(in the rows, 100 means zero)
Each path below is one point turned by a fixed rotation once a step. After each direction that follows a path, write how fast that rotation turns it, in degrees per step (0 if it stays still).
Each turn is a multiple of 5 degrees from 10 to 175, or 0.
Each row of a path follows its step; steps can be skipped.
Path 1:
step 2: 93,102,99,101,90,110,93,74,91,85,104,129,117,119,104,94,101,96,77,100,99,114,112,101,89,87,74,75,125,114,107,110,119,87,111,89,96,94,91,105,112,123,93,103
step 7: 92,105,74,103,97,95,113,116,88,87,94,125,112,94,73,123,108,105,100,117,121,98,123,94,107,102,77,101,99,97,98,101,122,103,100,69,99,105,100,93,106,92,75,99
step 8: 109,91,113,92,97,102,94,112,103,102,101,91,112,94,107,118,109,108,86,107,87,101,120,97,91,100,61,97,122,87,97,98,101,98,117,98,73,93,103,101,114,140,87,80
step 9: 110,96,89,107,73,100,106,93,122,123,96,113,65,119,83,110,100,89,94,98,110,98,104,106,116,91,67,101,104,92,102,97,92,122,126,103,100,86,108,88,91,102,100,95
step 20: 87,102,111,100,88,130,85,97,103,108,105,97,104,105,73,129,103,102,85,104,81,86,103,119,84,102,79,90,113,111,109,81,110,108,121,95,92,106,104,81,108,126,95,106
step 22: 98,100,82,102,119,116,83,101,117,100,108,119,98,107,84,115,108,111,119,101,107,90,100,91,92,73,94,114,95,102,84,130,112,101,106,86,67,79,91,95,113,111,102,91
step 25: 104,94,91,103,84,83,101,104,101,118,113,98,110,104,102,108,110,93,91,100,105,99,144,91,104,90,65,90,112,107,91,96,91,101,83,85,77,97,109,85,108,122,86,85
step 29: 107,90,121,94,75,111,106,102,93,91,92,91,116,100,84,120,117,89,90,111,115,98,120,84,88,114,73,98,113,110,105,97,89,107,99,96,81,93,87,91,104,107,96,61
Directions:
90,104,97,96,98,100,98,98,104,98,95,104,103,105,98,98,100,95,97,97,95,103,106,110,105,94,102,101,102,100,102,93,98,99,104,106,107,98,98,98,97,101,103,102	100
97,100,101,102,93,100,97,96,95,97,106,107,100,102,101,101,99,101,99,104,104,96,107,95,104,100,105,102,99,107,92,100,99,99,96,104,93,98,91,100,93,95,99,99	95
101,95,101,100,107,106,103,99,103,100,104,103,109,97,102,97,98,105,94,96,99,95,96,96,97,98,101,105,107,104,98,93,106,98,102,107,97,101,102,102,100,107,106,96	175
96,99,88,98,99,99,100,101,97,103,106,103,102,101,106,106,104,105,103,98,99,103,96,102,103,97,98,98,97,98,103,102,99,88,93,105,100,99,101,103,107,101,95,98	125
91,98,92,102,104,99,100,103,99,101,103,94,101,88,94,96,95,93,97,95,98,102,102,101,102,102,99,100,104,99,95,103,98,98,99,96,93,95,103,106,97,95,100,102	40
102,102,98,101,104,102,102,99,105,108,99,100,103,103,103,99,105,101,108,99,99,105,106,97,106,98,101,107,97,105,93,94,105,98,99,92,101,98,107,97,101,93,102,102	120
Path 2:
step 3: 90,94,79,101,99,88,109,96,88,90,84,120,119,108,91,86,117,89,97,107,71,91,83,113,124,95,99,97,105,122,89,96,83,103,118,83,99,104,132,100,92,124,116,97
step 5: 91,95,105,102,96,117,118,93,103,104,113,110,127,95,106,111,108,80,70,92,88,103,98,108,124,122,89,111,88,99,81,95,79,88,108,93,87,91,140,99,102,106,89,95
step 11: 71,89,91,89,106,92,109,105,90,80,96,106,90,110,91,127,106,107,72,116,98,121,107,93,101,120,108,101,99,121,122,76,90,91,116,99,74,99,111,109,89,104,91,89
step 12: 89,85,101,121,100,91,128,97,99,97,99,127,124,112,91,114,95,103,81,95,91,95,89,105,113,89,92,89,90,112,92,76,88,105,97,89,86,97,140,91,81,117,100,99
step 14: 88,93,105,98,130,106,115,81,96,105,106,117,130,100,90,102,92,91,88,96,88,108,101,68,131,113,89,112,110,102,83,106,89,93,120,86,93,97,119,112,104,122,97,100
step 20: 76,99,82,89,117,97,114,85,95,83,91,111,100,116,105,115,119,89,97,105,88,118,130,108,112,97,117,111,106,112,113,83,79,102,116,76,78,103,93,106,97,103,116,86
step 25: 72,108,90,77,123,103,96,108,104,92,112,112,104,109,78,117,120,69,101,90,93,89,88,92,129,118,92,120,95,115,113,85,98,103,122,97,95,96,96,99,94,113,101,99
step 28: 78,106,95,125,93,90,122,108,100,100,98,110,117,111,114,113,99,101,68,94,70,91,89,84,121,104,104,100,105,99,98,88,75,86,106,110,86,91,124,96,78,109,97,104
Directions:
97,98,100,101,100,99,106,91,91,92,100,98,99,107,95,100,98,106,96,105,103,103,101,102,94,92,102,99,98,99,102,98,95,99,95,100,99,98,91,96,98,100,101,100	35
109,103,102,104,97,97,97,103,96,106,99,101,95,101,101,106,104,104,94,102,97,100,95,98,110,92,103,94,103,99,100,106,101,98,97,96,99,99,99,103,96,94,104,99	160
104,93,95,94,97,96,96,94,102,99,101,96,90,106,103,102,98,98,106,100,98,101,100,105,104,100,109,101,94,95,107,97,102,104,103,95,101,100,101,104,102,104,98,98	155
97,96,99,102,99,101,100,93,101,105,103,102,96,98,100,103,92,108,99,96,98,98,102,102,106,101,94,109,103,102,100,100,101,93,99,104,106,99,100,105,91,103,97,107	155
94,103,97,90,101,95,101,101,94,105,93,98,99,96,104,98,100,104,100,102,91,98,96,103,99,107,104,99,98,98,97,102,98,96,102,104,102,95,97,92,95,99,100,94	145
98,98,97,95,97,101,95,103,95,103,102,104,97,101,106,104,103,102,92,98,114,99,106,102,98,100,99,100,94,101,94,94,107,99,99,101,94,99,103,99,98,98,97,97	70
108,99,100,96,105,103,106,96,104,103,99,97,101,100,95,104,103,103,105,103,105,108,99,100,98,105,101,90,102,100,98,94,102,90,101,98,101,101,105,98,96,105,103,100	10
Path 3:
step 2: 97,110,85,90,82,94,74,112,95,102,105,99,105,112,118,114,97,96,90,89,85,90,102,115,103,108,95,111,94,113,93,99,92,117,79,96,85,78,140,101,118,102,87,122
step 4: 106,116,87,79,109,110,101,84,82,94,116,80,120,104,106,100,120,74,90,117,100,80,107,90,113,116,87,77,102,106,102,116,99,82,101,88,96,99,100,126,90,90,100,113
step 7: 123,98,121,87,84,96,86,82,122,99,98,85,114,92,100,115,102,84,103,90,96,100,94,98,89,127,94,102,110,86,89,99,116,132,105,93,104,83,108,105,117,94,118,122
step 11: 116,115,102,80,103,94,92,115,110,115,114,104,102,77,82,87,112,79,116,107,115,96,109,86,114,105,98,90,99,106,93,89,79,119,109,79,120,82,106,88,99,82,121,103
step 14: 117,122,70,113,86,113,80,92,92,83,100,99,97,78,96,105,92,87,115,107,82,98,83,109,107,94,71,101,105,97,100,88,92,115,76,98,108,102,106,122,106,101,93,121
step 20: 105,113,84,104,90,128,100,100,110,78,114,86,121,85,125,86,98,88,117,88,92,85,99,101,96,78,91,86,87,106,104,101,118,104,84,103,88,80,102,98,77,107,101,117
step 25: 118,108,70,102,93,107,89,88,96,90,113,114,117,87,91,93,91,61,102,125,103,110,98,102,96,99,96,80,92,109,101,117,92,113,101,83,100,93,100,131,109,95,110,109
step 27: 112,101,98,71,78,91,95,121,91,68,108,96,137,111,98,108,113,105,103,94,97,104,115,94,104,97,95,109,103,85,81,93,106,120,88,74,101,85,105,89,105,98,110,97
Directions:
95,94,95,98,101,95,93,99,101,97,100,99,108,98,99,100,105,102,99,109,96,105,96,102,100,102,102,102,95,104,101,97,99,97,108,94,94,97,100,98,107,98,104,96	175
100,98,96,92,100,98,105,107,99,96,105,98,98,99,100,104,106,103,107,102,103,97,102,93,103,103,96,101,94,102,97,96,104,97,99,97,106,105,95,101,93,99,99,92	65
104,108,101,101,103,96,97,89,104,98,102,94,95,97,94,99,100,96,103,105,97,105,100,98,92,102,99,99,98,104,98,98,101,106,100,105,106,102,101,104,104,98,95,95	100
104,105,94,97,95,93,103,106,99,108,103,104,99,95,99,91,93,105,105,101,97,106,95,99,102,95,102,98,102,102,99,103,101,101,96,94,98,100,93,100,104,98,95,102	130
102,100,109,94,105,102,96,106,109,103,103,104,100,97,95,100,102,97,103,100,94,99,101,104,94,98,100,97,100,96,100,99,105,98,95,104,90,97,97,95,96,105,102,94	35
99,104,98,101,92,102,98,99,101,99,97,98,101,96,97,102,94,102,99,100,99,91,94,96,95,93,102,108,97,92,93,99,108,97,102,97,99,103,107,102,101,98,104,96	55
100,95,95,105,98,97,96,100,101,102,108,91,101,103,102,94,99,98,98,95,100,90,97,98,101,104,102,101,96,106,103,104,103,94,93,109,98,100,99,97,105,101,98,99	20
Path 4:
step 1: 97,104,92,110,96,116,78,97,89,97,93,81,92,114,97,104,99,95,122,97,116,92,88,97,112,113,114,94,100,112,121,89,105,87,95,118,116,92,61,110,82,113,105,129
step 2: 86,59,91,93,104,106,90,89,96,108,71,91,110,125,110,126,93,80,107,110,102,114,114,97,98,111,121,89,87,103,105,102,97,89,83,88,113,95,87,103,94,100,94,89
step 12: 111,103,92,88,99,94,102,111,77,116,92,98,104,112,118,111,100,100,115,105,124,115,138,85,115,101,99,95,104,110,121,101,78,90,97,97,101,86,83,109,73,103,120,90
step 17: 101,98,103,87,101,96,78,95,104,116,93,95,82,103,77,107,111,86,101,101,93,82,75,76,101,115,125,117,100,106,96,104,89,79,83,125,100,73,104,108,90,117,96,112
step 21: 126,92,98,97,119,98,102,90,114,112,89,88,99,110,75,114,92,90,110,83,95,92,120,90,92,94,90,111,92,72,101,87,83,77,95,70,112,103,91,113,92,116,99,88
step 22: 111,106,90,114,81,83,110,109,100,128,93,97,93,93,93,102,81,120,130,104,85,106,133,100,112,96,102,109,100,101,115,95,107,65,117,91,97,90,91,107,102,105,102,115
step 24: 110,81,78,83,92,102,92,93,104,99,111,91,97,109,103,110,105,93,88,95,93,95,88,86,113,102,128,104,112,128,101,127,80,81,98,99,126,97,96,124,98,105,91,78
step 26: 111,113,110,109,105,120,92,95,71,95,88,95,91,104,86,93,113,118,103,117,97,86,106,113,104,96,116,123,115,106,73,92,120,90,91,90,107,85,84,97,101,96,77,125
Directions:
99,97,101,95,103,96,106,95,98,107,101,100,92,109,98,106,104,98,98,96,102,98,100,103,101,96,106,98,97,97,99,102,93,103,102,101,103,107,100,99,96,95,94,96	115
102,95,93,90,95,104,95,102,98,103,100,100,101,107,105,97,100,102,99,101,102,101,95,107,95,106,102,91,105,103,108,100,103,99,99,104,101,97,100,101,100,97,104,95	65
104,101,95,100,103,100,102,93,103,96,97,97,106,93,97,99,93,98,102,97,104,105,97,94,103,110,100,92,100,96,102,101,92,95,100,99,103,106,95,101,99,98,96,97	110
103,96,94,95,97,102,98,100,106,101,98,97,97,98,96,99,102,96,91,94,89,96,98,95,98,102,95,101,95,98,101,97,97,101,108,94,97,95,105,98,100,101,97,100	100
102,104,97,97,101,96,101,100,102,103,103,108,99,93,104,104,99,103,93,104,106,103,94,100,103,102,109,106,101,107,100,96,92,98,99,99,97,96,109,98,100,101,101,99	55
99,96,93,107,109,106,104,102,106,103,108,108,97,102,106,96,102,97,101,101,101,97,105,98,100,96,99,95,97,100,107,93,100,95,97,100,101,99,98,101,100,101,98,103	35
98,104,101,102,96,96,106,104,101,105,103,98,106,103,100,101,97,93,100,104,101,101,102,103,92,101,99,102,98,104,101,95,96,99,108,95,104,99,92,95,101,109,102,92	40
101,97,90,100,100,100,96,106,107,97,99,96,106,105,99,104,101,98,96,103,105,97,103,100,100,94,100,103,99,96,95,109,98,97,93,98,91,104,98,101,99,102,102,93	115
Path 5:
step 2: 98,110,122,118,97,114,96,99,86,103,97,104,115,124,114,100,104,78,83,105,110,90,101,103,86,114,108,92,122,105,117,107,115,78,105,87,101,96,96,79,101,117,99,86
step 6: 92,82,103,99,87,92,95,104,96,99,112,83,112,115,90,79,110,85,91,91,110,94,86,89,95,97,99,101,116,87,86,98,95,120,103,94,114,99,66,95,84,120,114,88
step 12: 94,98,112,119,94,101,108,106,97,103,107,107,102,104,114,80,124,88,97,93,105,78,91,90,111,82,106,84,122,118,109,95,103,114,117,111,121,103,80,83,99,114,100,96
step 13: 82,98,113,100,81,93,131,109,92,96,105,121,115,111,93,113,113,87,81,105,124,96,98,100,83,85,89,84,90,102,94,108,86,94,88,101,112,92,97,96,95,93,113,112
step 15: 94,126,111,100,84,104,101,96,99,105,101,79,109,122,98,88,106,104,93,91,113,68,106,89,79,83,102,124,104,100,98,99,110,113,124,94,106,110,99,94,86,111,104,99
step 16: 113,98,101,94,92,90,91,93,68,107,97,105,134,98,108,88,89,81,88,106,133,99,105,114,96,91,89,100,104,106,104,101,83,106,104,99,104,100,85,103,85,108,114,98
step 25: 85,100,119,121,92,96,100,109,84,99,101,98,105,90,87,88,88,95,79,115,112,101,108,88,96,78,97,100,108,91,96,102,92,120,113,88,105,113,87,89,63,95,101,108
step 27: 94,109,117,104,101,113,112,107,96,96,113,104,117,121,102,103,87,80,102,113,120,86,82,95,88,109,121,103,110,86,106,105,107,103,107,90,121,96,100,88,120,112,121,86
Directions:
103,101,106,101,97,105,95,106,101,96,101,96,97,95,94,104,98,101,105,108,99,98,97,100,102,95,103,96,106,101,109,101,109,105,103,103,101,100,100,96,98,97,97,95	140
99,91,101,100,102,105,105,103,100,98,103,99,100,101,101,108,106,91,99,101,99,97,99,94,103,105,99,94,95,106,107,101,97,94,103,101,99,95,98,100,104,106,95,102	70
97,96,93,98,97,94,99,96,106,100,100,94,104,101,91,105,98,102,99,101,109,100,101,99,105,99,102,98,98,105,101,96,101,94,94,101,99,108,101,91,96,101,103,100	145
106,101,101,102,95,99,96,100,107,101,94,96,101,105,99,100,105,98,98,106,106,100,106,97,102,109,100,102,100,101,92,101,102,102,102,96,103,99,100,105,104,101,95,88	85
99,99,100,94,101,100,96,97,98,93,97,105,104,95,95,101,103,99,102,102,103,100,98,103,102,100,93,90,99,104,95,101,101,104,100,94,95,92,111,103,99,97,104,103	115
96,100,94,100,109,98,102,104,107,96,102,101,97,93,96,99,98,96,94,95,98,106,100,99,102,100,98,105,102,103,99,98,106,109,101,95,102,98,97,101,93,108,96,97	130
Path 6:
step 2: 84,92,107,93,103,101,80,86,105,97,97,111,102,108,89,95,105,82,93,85,114,117,100,117,122,102,107,83,115,90,92,95,116,96,67,100,90,88,89,114,98,83,141,97
step 3: 118,114,109,98,95,94,95,97,106,128,116,100,90,115,100,114,120,101,95,69,79,88,102,119,112,122,89,108,77,108,104,98,100,97,81,91,83,114,87,93,117,105,116,112
step 4: 95,110,103,78,118,106,101,93,109,88,98,110,108,86,113,77,111,96,92,98,102,92,95,137,95,102,97,118,120,111,88,101,129,85,80,87,87,85,89,82,116,94,106,85
step 6: 112,104,103,93,102,116,79,81,96,115,77,89,115,91,94,86,93,115,103,82,99,70,100,127,98,98,97,117,97,114,103,86,135,99,91,112,100,110,102,88,93,105,95,124
step 7: 79,100,103,78,110,107,80,111,103,101,102,99,111,85,87,95,95,93,97,74,78,107,90,109,87,76,79,109,86,76,72,88,108,86,96,103,123,107,99,97,113,100,100,79
step 13: 93,107,104,97,87,101,101,105,106,84,118,127,97,100,95,85,101,111,107,95,91,87,112,86,80,107,100,140,90,96,115,85,113,96,107,78,83,121,110,88,130,111,105,95
step 21: 98,109,112,114,114,97,89,93,111,97,90,77,98,115,91,103,128,90,101,105,103,82,100,98,70,115,115,119,91,76,99,111,98,97,82,101,79,106,101,79,102,130,99,118
step 29: 81,98,118,100,102,116,78,113,109,92,80,119,121,101,93,93,108,81,91,101,93,88,83,82,95,94,99,120,117,134,99,110,94,103,84,107,75,102,85,86,91,107,111,96
Directions:
94,101,96,104,103,89,92,100,100,100,98,101,103,101,105,106,97,105,97,104,97,99,97,94,99,104,99,98,108,102,103,107,92,99,94,101,98,99,102,99,98,101,95,102	10
100,94,103,102,105,105,96,106,99,101,96,99,105,95,92,96,93,104,103,99,97,95,99,98,90,103,98,99,100,98,98,95,101,102,101,94,97,99,100,102,98,107,92,100	45
102,98,96,96,104,99,101,101,103,98,106,100,97,88,99,108,97,97,102,98,105,100,103,100,97,102,96,103,97,103,103,101,100,108,98,104,90,91,99,97,101,102,106,102	45
100,100,100,102,95,100,101,105,101,109,105,105,93,98,101,104,101,104,102,96,93,103,97,101,105,95,96,97,95,91,103,101,97,97,101,101,96,101,101,99,102,107,92,93	175
90,107,96,96,98,107,101,99,103,97,96,95,101,93,102,100,96,97,108,94,99,101,95,103,100,102,98,102,102,103,106,102,95,97,102,103,105,107,95,103,100,105,98,103	20
90,103,98,103,102,103,111,99,89,102,99,100,104,98,101,103,102,106,100,98,103,98,100,103,101,101,94,102,96,100,93,103,102,100,98,100,96,97,101,102,99,92,94,103	135
Path 7:
step 1: 108,109,95,106,91,89,112,121,99,131,103,106,116,98,98,97,110,85,104,91,88,82,90,110,106,95,91,105,107,89,106,135,84,78,115,100,124,85,102,89,85,105,100,115
step 3: 97,92,95,86,79,107,74,112,75,96,97,90,116,97,105,100,102,95,113,116,116,72,77,96,94,86,108,105,79,93,110,115,100,102,89,99,114,86,79,95,103,121,110,106
step 4: 99,89,97,91,109,88,68,110,103,103,88,113,87,120,71,96,101,89,102,91,97,91,84,88,103,93,118,107,115,80,113,126,106,93,87,96,89,113,108,100,126,110,98,112
step 8: 107,103,91,103,85,91,92,127,104,103,106,82,97,103,76,102,96,77,93,112,116,77,78,87,98,98,98,116,105,98,94,103,91,105,81,115,122,86,95,86,110,110,110,128
step 17: 82,92,89,114,94,85,91,104,103,117,118,80,93,103,107,79,115,94,99,74,108,86,100,90,115,96,100,108,113,81,101,132,83,104,103,85,99,103,89,101,86,109,126,109
step 25: 98,118,91,98,105,104,78,132,101,96,115,90,101,101,78,107,102,85,85,88,96,65,81,98,89,92,108,113,119,128,103,96,108,104,100,99,109,89,90,103,107,105,108,118
step 27: 98,92,105,82,101,77,84,97,102,107,72,94,88,91,84,96,94,77,94,93,94,99,73,95,96,89,112,109,124,86,103,119,97,75,84,111,101,99,102,108,115,121,91,109
step 28: 73,99,116,115,90,68,82,95,85,119,112,91,107,107,110,77,96,98,93,91,103,101,91,93,111,81,94,111,103,95,111,123,97,98,121,89,96,91,93,87,109,113,123,107
Directions:
94,101,98,99,102,91,101,94,104,102,99,98,97,100,93,103,101,105,108,98,98,97,101,103,102,96,99,103,99,94,99,96,104,96,100,102,90,94,100,104,95,106,99,96	65
104,105,104,101,97,103,108,97,105,101,101,100,100,95,95,102,99,107,105,105,101,94,98,99,107,105,104,107,98,107,95,104,97,101,107,98,101,100,98,97,100,101,105,106	65
99,96,100,93,102,102,97,101,101,101,96,103,95,95,99,102,92,96,96,108,101,97,97,103,102,103,100,100,100,99,104,102,104,97,100,95,94,104,103,109,103,95,111,95	65
97,100,97,101,99,97,96,96,98,100,98,106,98,97,101,110,100,98,104,101,105,98,98,93,95,102,101,97,97,108,101,105,105,108,97,97,101,106,101,100,89,102,95,101	95
